In the rows, zero is written as 100.
Each named move below is a turn or a mirror, shown by a few rows before and after it. Which moves, in which order, take the first row of each later pair to the second? The first pair is answered.
K858 (before => after):
110 108  93  99  92 107  98  90  94 100  97 102  95 106  97  88 105 101 106 104  97  97 => 106 102 111 100 101 108 106 104  94 104 104 108 111  97  93 102  96  99 110  98 109 102
 85 109  94 119  91  79 100  76 114  98 110  96 101 110 109  81  92  91 108 104  99  88 =>  82 102 114 119 100  81 109  91 116 101 115 104 117  99 105  96  82  88 111  97 111  93
 99  96  95 109  83 114  88  98  93 110 106 106  81 112  87  99  98 110 107 105  91 106 =>  96  91 110 109  92 116  96 108  95 112 112 112  94 106  85 111  91 106 109  99  97 109
 98  87 128  92  94 101 118 122 105  99  97 105  90  82  88 114 106 106  99  88 109 113 => 105  99  94  93  80  98 102  99 101  93  88  94  62  99  96  91 120 111  94  98  91 105
K388 (before => after):
 98 112  71  96  68  95  84  89 100  92  84  86  50 112 103  76 122 114  81 105  80  99 =>  87 109  89  85  79  85 103  74 105  80  77  69  57 116  97  75 124  87  85 107  91  93
115 103  81 101  95 102  85 101  95 104  97 101  96 111 111  95 113 112  94 110  87  97 => 101 100  99  90 109  92 107  86 101  94  88  85 102 113 105  94 113  86  99 112  99  89
 71 117 108  99 107  88 112  63 108 103 117  90 128 104  95 103  93  63 129  99 123  78 =>  96 125  69 124  80 113  71  96  97 128 134 124 114  97 106 104  90 119 118  93  97  93
125  87  81  97 107 110  86 105  99  99  99  94  80  99 108 104 122 114  86 117  79 101 => 112  82 101  84 121  97 109  86 104  85  92  77  88 102 101 104 122  85  93 120  94  94
K333 (before => after):
 98  79 126  89 104  91 118  98 110  92  81  85  92  97  91 104 107  83  87  99  95 108 => 123  83 104  91 119 103 100  86  99 105  87  88 110 115 114  87 105  87  89 108  81 105
124 109  76  99 129 115 112  93  83 110 117 118 146  85 113  79  78  91 121 114  87  74 =>  74 124  86 101  96  93 130  87  98  94 118 115 122  66  80  91  78  79 131  98 106  63
 59 121  79 141  51  91  90  94  90 115  97 115  98  88 104 110  99 120 107  90 121 100 =>  80  85 116 130  72  99 107 139  93 112  84 113 102  77 101 137 103 128  81  87 114 126
103  98  86 107 104  89 108  99  99  92  82  80  71  83  93  97 109 106  91  96 100 100 => 116  92  85 106 112  95 105 104  96  95  81  81  77  89 101  95 109 110  87 101  96 107

Each pair is two moves apart.
110 113  52 121  55 108  77 145  87 104  92  97  73 110  93 103  96 136 106  91 108  92 =>  81  95 108  93  84  79 132 124 103  73  69  58  85 109  71 114 100  74 111  92 138  81 -> K333, K388
 98 105  90  81 100  84 106 104 101  84  71  74  73 116 105  98 121 132  81 112  69 108 => 118 106  83  90 131 103  89  96  87 112  97  96 134 125 134  97  97 129 104 114  78 103 -> K858, K333
103 106  70 114  61  99  92 111  88 104  94 109  81  92  92  95 106 124  88  96  91 111 => 119  95  82 118  86 113  91 122  80 118 106 122 120  91 106 103  92 123  93  95  99 115 -> K858, K333
103  86 101 102 104 117 102  93 123  98  95  90  86  92 104  77  92 118  68  88  96  97 => 108  92  94 106 111 123  94  84 120 106 104  97 104  95 113  72  85 118  78  89  99  92 -> K858, K333
105 107  78 131  51  83  95  98  92  84  90 117 111  92 112  86  78 103 115  86 105  96 =>  94 101  98 121  65  72 113  89  97  75  84 104 120  91 108  91  77  79 121  86 118  89 -> K388, K858
 90 101 134 101 110  90 128 102 111  87  95 107 113  91 102 113  83  79 111  90 113  87 => 129  96 109 110 119 115 101 118  97 107 102 124 123 101 127 106  81 108 100  96  89  98 -> K333, K388
112 101  89  91 103  95  95  58  93  80 113  90 113 109  95  65  97  69 114 122 106  77 => 129  97  87 113  92 119  75 107  85 107 135 132 125  89  99  89  82 113 112 109  99 100 -> K858, K388
118  97  78 114  99 119  64 116  79 115 110 131 129 107 112 102  82 128 107  93 109 109 =>  81  90 113 109  79 103  93 139  96  98 102 127 104  80  78 129  86 121 101  80 125 115 -> K333, K333
 91 103 101 105 110  91 110 119 106 112  92  77 105  93  86 119  99  98  95 109  91 106 => 107 109  79 112 111  99  94 112  98 122  97  83 109 102  98 109  96 107  97 114  84 104 -> K388, K333
114  72 120  98 132 112 107 120  79 113 109 115 136 109 106 118  86  91  79 108 108 124 => 113  90  86  90 120  95 100  72  81  93  86  82  98 138 109  78 113  77  73 127  89 106 -> K858, K388
114 116  74  82  91  83  85  85  81  95  69  83  79 125  95  79 118  87  82 127  84  92 => 116  96 117  96 106 105  92 150  79 121  99 126 125  90  90 128  89 112  88 102 101 116 -> K858, K388
130  85 101 106 110 105  92 131  83 119 119 123 110  92 113 117  92 123  95 102 100 111 => 105 112  83 114  91  96  84 101  83 121 130 130 114  92 109 106  85 112 119  98 114  91 -> K333, K858
113 107  80  94  91  98 102 100 105  81  97 101  79 112  98  96 120 113  89  94  88  98 => 103  94 112  93 103 100 119 123 109  85 104 112  99  93  89 121 108 109  93  84 104 105 -> K333, K858
 94 104  93 100  89 102  89  94 103 101 111 113  96  95  98  97 102  99 111  96  98 100 =>  98  89 114  90 103  98 105 105 106  95 102 103 100  91  94 107 105  90 105  96 100 106 -> K388, K333
 70 112  78 118  43  85  89 101 101 107 116 145  78  64  71 110  70 125 114  88 114 100 => 119  88  61 108  56  95  80 114  94 101  87 125  50  88  89  95  95 144  74 109  68 121 -> K333, K858
108  85 123  96 107 110 126 125 108  98  88  99  99  70  87 119  76 106 108  81 115 106 => 113 103  82  89  93  99 112  84 106  85  69  74  63  93  92  81  98 101 100 101  95  92 -> K858, K388
 83  81 145 106  81 103 121 123 106  90  89 108 100  82  82 120 102  99 114  60  95 107 =>  98 116  85 119  77 113  81  69  89 109 104 114 119 112 115  79  97  98 139  76  86  82 -> K333, K333
 91 111  95 111  73 106  83 120  97 105 103 122  84 100  99 111 101 119  93  91  94 101 => 101 104  98 111  83 110  82 126  94 110 104 123  95 101 107 113  99 123  92  91  93 105 -> K858, K333
 97  87 113  94 105  98 124 114  98 102  74  92  93  79  75 104 112  77  87  94  97  91 => 110  92  89 106  91 111 103 127  92 113  81 109  82  78  81 101 110 106  79  93  81  99 -> K388, K858
 59 105 121 100  72  84 122 110 107  99  89  97  82  83  81 112 102  94 105  92 136 100 => 118 112  71 105 106 110  79  83  81 124 101 105 118 122 133  75  98 103 112 116 108  94 -> K333, K333
 66  98 104  97 108 104  96  96  96  84 107 127 107  87  96  97 100  81 103 112 105  91 =>  76  94 103 101 105 113  89 115  94  90 110 136 102  82  98 104 100  97  95 109  98 101 -> K388, K333
 79 115 106  99  76 117 104 124 128 100 110 123  76  69  96 126  99 110 108  84 132  85 =>  72 121  96  90  78 102 110  91 129  85  94  97  59  87  95 103 113  88 107  94 128  73 -> K858, K388
101  81 113  88 111 108 115 144  97 103 125 103 116  84  92 108  92 121  84  80  98  94 =>  98  93 102  80 129 100 114  93  93  99 123  85 138 105 108  82  91  87 103  91 106  71 -> K333, K388
